A state moves one step at a time under one of 4 hidden systems, and each row is a state written as 32 numbers. Each run below is a few steps of one system.
K266, path 1:
[[  8  -6 -46   3 -12   4 -21   6   2  -7 -10  23   6 -11 -15 -30  19   8
   -9  15  -3   1  -7  27 -13   3   0  25  18   9 -13   9]
 [ 10 -11 -44   6 -12   2 -20  10  -2  -4 -14  25   5  -9 -14 -32  19   9
   -8  11  -5  -3  -7  24 -12   6   2  23  22  13 -11   8]
 [ 11 -12 -38  10  -9   3 -19  14  -3  -3 -17  28   4  -7 -18 -30  18   7
   -6   8  -7  -6  -6  22 -11   9   7  17  21  17 -11   6]
 [ 10 -14 -32  11  -9   1 -21  18  -3   1 -19  29   3  -4 -18 -31  21   7
   -8   6  -9  -9  -4  18 -10  12   8   9  20  20 -11   3]
 [  8 -11 -25  11 -10   3 -21  23  -5   3 -21  29  -2   2 -16 -30  22  12
   -7   3 -10 -13  -2  14  -9  15  12   3  17  19 -11   1]
 [ 10  -8 -13  11 -11   1 -23  27  -5   6 -22  28  -6   7 -14 -27  23  12
  -10   0  -9 -13   1   9 -10  16  15  -9  12  20 -10   1]
 [ 12  -3  -5   8 -11  -1 -25  30  -5   6 -22  23 -12  11  -9 -23  23  12
  -13  -1  -5 -16   3   6  -9  16  15 -20   8  18  -9   1]]
K342, path 2 (7 x 32):
[[  5   8 -28 -12  20  -8 -18 -12   4 -37 -13  -8 -15 -30  19 -13   8 -21
    0  -7 -13 -14 -24  15 -22  10   4  30  44 -11 -12   5]
 [  0   5 -23 -10  21 -11 -11  -8  -1 -39 -15  -7 -16 -26  19  -9  13 -21
    3 -14 -17 -23 -25   9 -22  18  16  22  45  -5 -13   9]
 [ -5   0 -13  -5  20 -14  -6  -2  -5 -37 -19  -3 -14 -22  18  -5  14 -21
    6 -18 -20 -30 -20   5 -24  24  26  11  43   3 -10  10]
 [ -9  -3  -4   1  16 -18  -1   4  -5 -29 -24  -2 -14 -17  14  -5  14 -19
    6 -21 -22 -31 -13   1 -22  29  33   1  37  12 -10  11]
 [-11  -9   2   8  10 -22   7  12  -6 -17 -24   2 -12  -8  10  -3  12 -15
    5 -24 -22 -29  -2  -3 -15  29  35 -11  29  19  -9  10]
 [-12 -15   6  18   5 -22  12  18  -7  -6 -23   7  -8   1   4   0  11  -8
    6 -24 -21 -26   5 -11  -6  29  35 -21  21  27  -6  11]
 [-13 -20  10  25   2 -19  16  21  -9   6 -25  12  -4   6  -6   0   8  -1
    2 -19 -20 -24  10 -15   3  29  31 -27  11  32  -3  11]]
K77, path 3, 7 rows:
[[ 17   9 -31  -7 -11  21 -30  -1   7   6   4  16   1  -2 -12 -26  10  10
  -11  26  10  20  -5  28  -7 -22 -23  26  -1  -6  -4  -3]
 [ 21  14 -22 -12  -9  20 -34  -1   9   7   8  14  -4   5  -6 -20   6   9
  -11  24  15  21  -6  23  -4 -25 -28  17  -7 -11  -3  -6]
 [ 25  18 -11 -13  -8  19 -38   1  10  12  13  10  -8   9   0 -16   6  12
  -13  20  20  22  -2  15  -1 -27 -29   6 -12 -14  -1 -10]
 [ 25  21   3 -15 -10  18 -38   5  10  14  19   2  -9  16   6  -9   8  20
  -11  15  22  21   4   9   3 -28 -30  -7 -18 -14   2 -10]
 [ 20  22  16 -14 -12  14 -33   6  10  17  23  -3 -14  24  10  -1   8  25
  -12  11  23  17  13   4   1 -27 -23 -19 -23 -12   1  -8]
 [ 13  22  26 -12 -12   9 -25  10   7  18  27  -6 -12  30  13   7  10  29
  -11   6  23  11  17   0   0 -23 -16 -28 -27  -8   1  -5]
 [  8  20  31  -8 -13   6 -16  12   4  19  32  -7  -9  37  12  13  13  33
   -6  -1  22   5  20  -6   0 -18  -7 -34 -29  -5   1  -2]]
K535, path 4:
[[ 17  18 -32 -18  -1  11 -27 -17  11 -16   4  -3  -6 -19   6 -19   5  -4
   -6  19   8  16 -16  31 -13 -19 -20  35  11 -22  -4  -2]
 [ 14  17 -35 -16  -5  14 -23 -21  13 -15  12  -5  -1 -15   3 -14   5   1
   -8  21   9  19 -13  30 -11 -19 -21  36   4 -23  -6   0]
 [ 10  15 -35 -15  -9  13 -16 -22  10 -10  15  -5   3 -10   0 -12   8   6
   -7  22  10  22 -12  28  -9 -19 -22  35  -4 -25  -5   0]
 [  6  15 -33 -13 -11  12  -8 -22  10  -7  22  -5  10  -6  -3  -8   7  11
   -7  22  12  23  -9  24  -6 -18 -20  32  -9 -27  -6   0]
 [  4  14 -31 -12 -13  10  -2 -21   8  -5  25  -6  15   1  -6  -2   5  14
   -7  21  14  23  -5  19  -4 -16 -19  27 -16 -26  -5  -1]
 [  1  11 -26 -11 -17   9   4 -19   8  -3  31  -7  19   8  -8   3   7  21
   -5  18  16  23  -1  14   0 -14 -18  19 -23 -26  -6  -2]
 [ -1   8 -21  -7 -22   6   8 -15   7   1  34  -9  22  16 -10   6   8  24
   -3  15  16  24   7  10   1 -13 -18  10 -28 -24  -4  -4]]

Which system made each run below?
path 5, 6 rows:
[[ 16  25  27 -19  11  13 -33  -3  13   7   3 -13 -31   1  22   2 -12  -7
   -5  11  10  17  -1   5   2 -28 -30  -9  -6 -19   7 -12]
 [ 17  22  20 -15  10  18 -31  -2  15  11   0  -6 -25   0  13  -4 -12  -7
   -6  16  11  23   1   8   8 -29 -35  -4  -9 -18   7 -13]
 [ 18  17   9 -11   8  21 -32  -3  14  17   1   0 -19   0   5  -8 -13  -4
   -8  20  12  28   1   8  10 -33 -38   3 -12 -14   8 -13]
 [ 19  12   1  -6   3  23 -29  -2  13  23   0   4 -12   1  -1 -15  -9  -2
   -7  21  11  32   2   9  14 -35 -41  11 -13 -11   9 -13]
 [ 17   8  -7  -1  -1  23 -25  -3  12  27   0   8  -3   0 -10 -17  -8   2
   -9  24  13  35   5  11  18 -35 -41  18 -15  -7   9 -14]
 [ 16   3 -14   4  -7  25 -21  -3  10  29   1  11   2   2 -16 -20  -6   4
  -10  27  10  37   5  13  17 -32 -37  21 -20  -5   7 -13]]
 | K535
path 6 (6 x 32):
[[ -4 -17 -32  12   0  14   8  -8   6  17 -20  16  16 -16 -28 -20 -17 -20
    2  23  -4  33  -3  16  17 -15 -26  35  -8  -1   8 -12]
 [ -6 -19 -39  15  -5  10  14 -10   7  15 -17  17  23 -13 -31 -18 -13 -15
    1  23  -4  33  -3  16  16 -11 -23  35 -11  -2   6  -8]
 [-11 -22 -42  18  -9   7  22 -12   5  13 -12  17  27  -9 -32 -14 -11  -9
    1  21  -5  31   0  15  15  -8 -18  36 -12  -1   4  -5]
 [-17 -23 -44  18 -11   4  29 -13   4  12  -8  14  31  -6 -31  -9  -5  -4
    4  17  -5  29   1  13  15  -3 -13  34 -16  -4   3  -3]
 [-20 -24 -44  23 -15  -1  35 -13   3  11  -3  10  36   0 -32  -6  -1   2
    3  12  -5  26   4   9  14   3  -7  30 -17  -2  -2   0]
 [-22 -23 -41  24 -17  -6  41 -13   1  11   3   5  36   4 -30  -1   2   6
    6   8  -5  22   8   6  14   6   0  24 -18  -2  -1   1]]
 | K535
path 7, 6 rows:
[[  3  29  39 -18   0  -2 -14   1   5  -5  25 -26 -22  18  33  18  12  16
   -2 -15  10 -12   8 -13  -9  -9   5 -32 -11 -12  -2   1]
 [  8  29  44 -18   6   0 -21   5   5   0  21 -23 -26  21  31  18   7  15
   -2 -12  12 -10   6 -12  -6 -11   1 -34  -8 -10   0  -3]
 [ 10  29  45 -18   8   4 -24   6   5   5  17 -20 -30  21  30  14   3  10
    0  -9  13  -6   8 -10  -5 -14  -5 -32 -10  -9   3  -6]
 [ 13  27  48 -16  11  10 -29  11   5  10  12 -14 -30  19  26  12   1   7
    0  -4  13  -3   9  -7  -2 -19 -11 -32  -8  -8   3  -9]
 [ 13  27  44 -16  10  12 -33  13   7  13   6  -8 -31  17  22   5  -1   1
   -2   1  11   2   8  -4   0 -21 -17 -31  -8  -5   6 -11]
 [ 17  24  40 -14  10  14 -36  15   8  16   1  -4 -33  14  17   1  -5   0
   -4   5  11   7   8  -2   2 -24 -20 -28  -9  -2   5 -12]]
 | K535
path 8:
[[ -5   6 -21  -5 -12   8  14 -21   9   3  31 -14  24   7  -9   8  -1  15
   -1  17  12  30   5  11   8 -16 -23  22 -25 -25  -1  -6]
 [ -7   2 -30  -1 -10  12  14 -24   8   6  23  -9  21  -1 -14   1  -3  11
   -2  21   9  31   0  15   8 -20 -23  34 -19 -22   0  -3]
 [ -7  -1 -38   2  -8  13  14 -26   8   4  13  -3  22  -6 -15  -5  -5   5
   -2  23   5  32  -4  18   8 -19 -24  41 -16 -19  -1  -1]
 [ -7  -5 -43   4  -7  11  15 -24   9   4   6   3  23 -13 -18 -10  -7  -2
   -1  25   1  33  -7  20   8 -17 -24  45 -12 -16   1  -1]
 [ -8 -13 -46   8  -4   9  15 -19   8   4  -4   9  21 -16 -20 -13  -9  -9
    1  25  -1  31  -8  22  10 -14 -23  44  -7 -12   3  -1]
 [ -8 -17 -46  13  -4   9  14 -16   6   6 -13  15  22 -16 -26 -16 -12 -14
    2  23  -5  30  -7  20  10 -11 -20  42  -5  -6   4  -3]]
 | K266
path 9 (6 x 32):
[[ 19  14   2 -14  24  10 -43   1   5 -13 -20   3 -30 -20  17 -19   0 -22
   -5   6  -7  -3 -18  12 -13  -9 -12  14  30  -2  -3  -3]
 [ 19  13 -10 -13  21  13 -41  -1   5 -12 -18   5 -23 -24  11 -24   1 -19
   -6  11  -8   1 -19  19 -12 -13 -17  27  30  -4  -5  -4]
 [ 18  11 -20 -13  15  16 -38  -6   8  -9 -15   6 -18 -26   6 -27   1 -18
   -4  15  -5   8 -19  24 -10 -17 -22  35  26  -6  -3  -5]
 [ 17   8 -30 -12   9  17 -30 -11  10  -9 -13   4 -10 -29   1 -28  -3 -14
   -4  20  -2  14 -17  29  -7 -19 -25  40  22  -9  -1  -3]
 [ 14   8 -38 -11   2  16 -25 -15  11  -8  -8   3  -4 -28  -2 -25  -3 -11
   -4  23   1  20 -16  32  -6 -21 -26  44  15 -13  -2  -1]
 [  8   6 -43  -8  -2  15 -16 -19  12  -9  -4   1   3 -25  -5 -23   1  -6
   -4  25   1  23 -13  32  -4 -19 -23  46   8 -14  -4   0]]
 | K535
path 10 (6 x 32):
[[  6  -2   0   6   5  21 -14   0  11  28 -18   8  -5  -8 -13 -15 -19 -15
   -4  23   0  33   3   3  23 -30 -35  14 -15  -2  11 -14]
 [  6  -1   2   6   9  22 -15   2  11  26 -23   9 -10 -11  -8 -17 -19 -19
   -5  20  -3  30   0   5  19 -27 -34  13 -11   0  12 -13]
 [  5   0   5   4  12  18 -18   3  11  25 -28   9 -13 -11  -8 -16 -19 -23
   -4  19  -5  27   1   5  18 -26 -30  11  -5   2  12 -11]
 [  6   0   8   5  16  16 -18   3  10  21 -32   8 -20 -13  -4 -16 -18 -26
   -4  16  -6  22  -1   3  15 -24 -26  11   0   4  10 -10]
 [  6  -1  13   5  19  13 -19   4   8  18 -33   8 -22 -15   0 -15 -19 -28
   -1  10  -9  18  -2   3  14 -20 -21   7   5   7  11  -8]
 [  5   0  17   5  22  10 -18   5   9  16 -34   7 -26 -16   5 -15 -16 -31
   -1   7 -11  13  -1   2  12 -17 -18   3   9  10   9  -8]]
 | K266
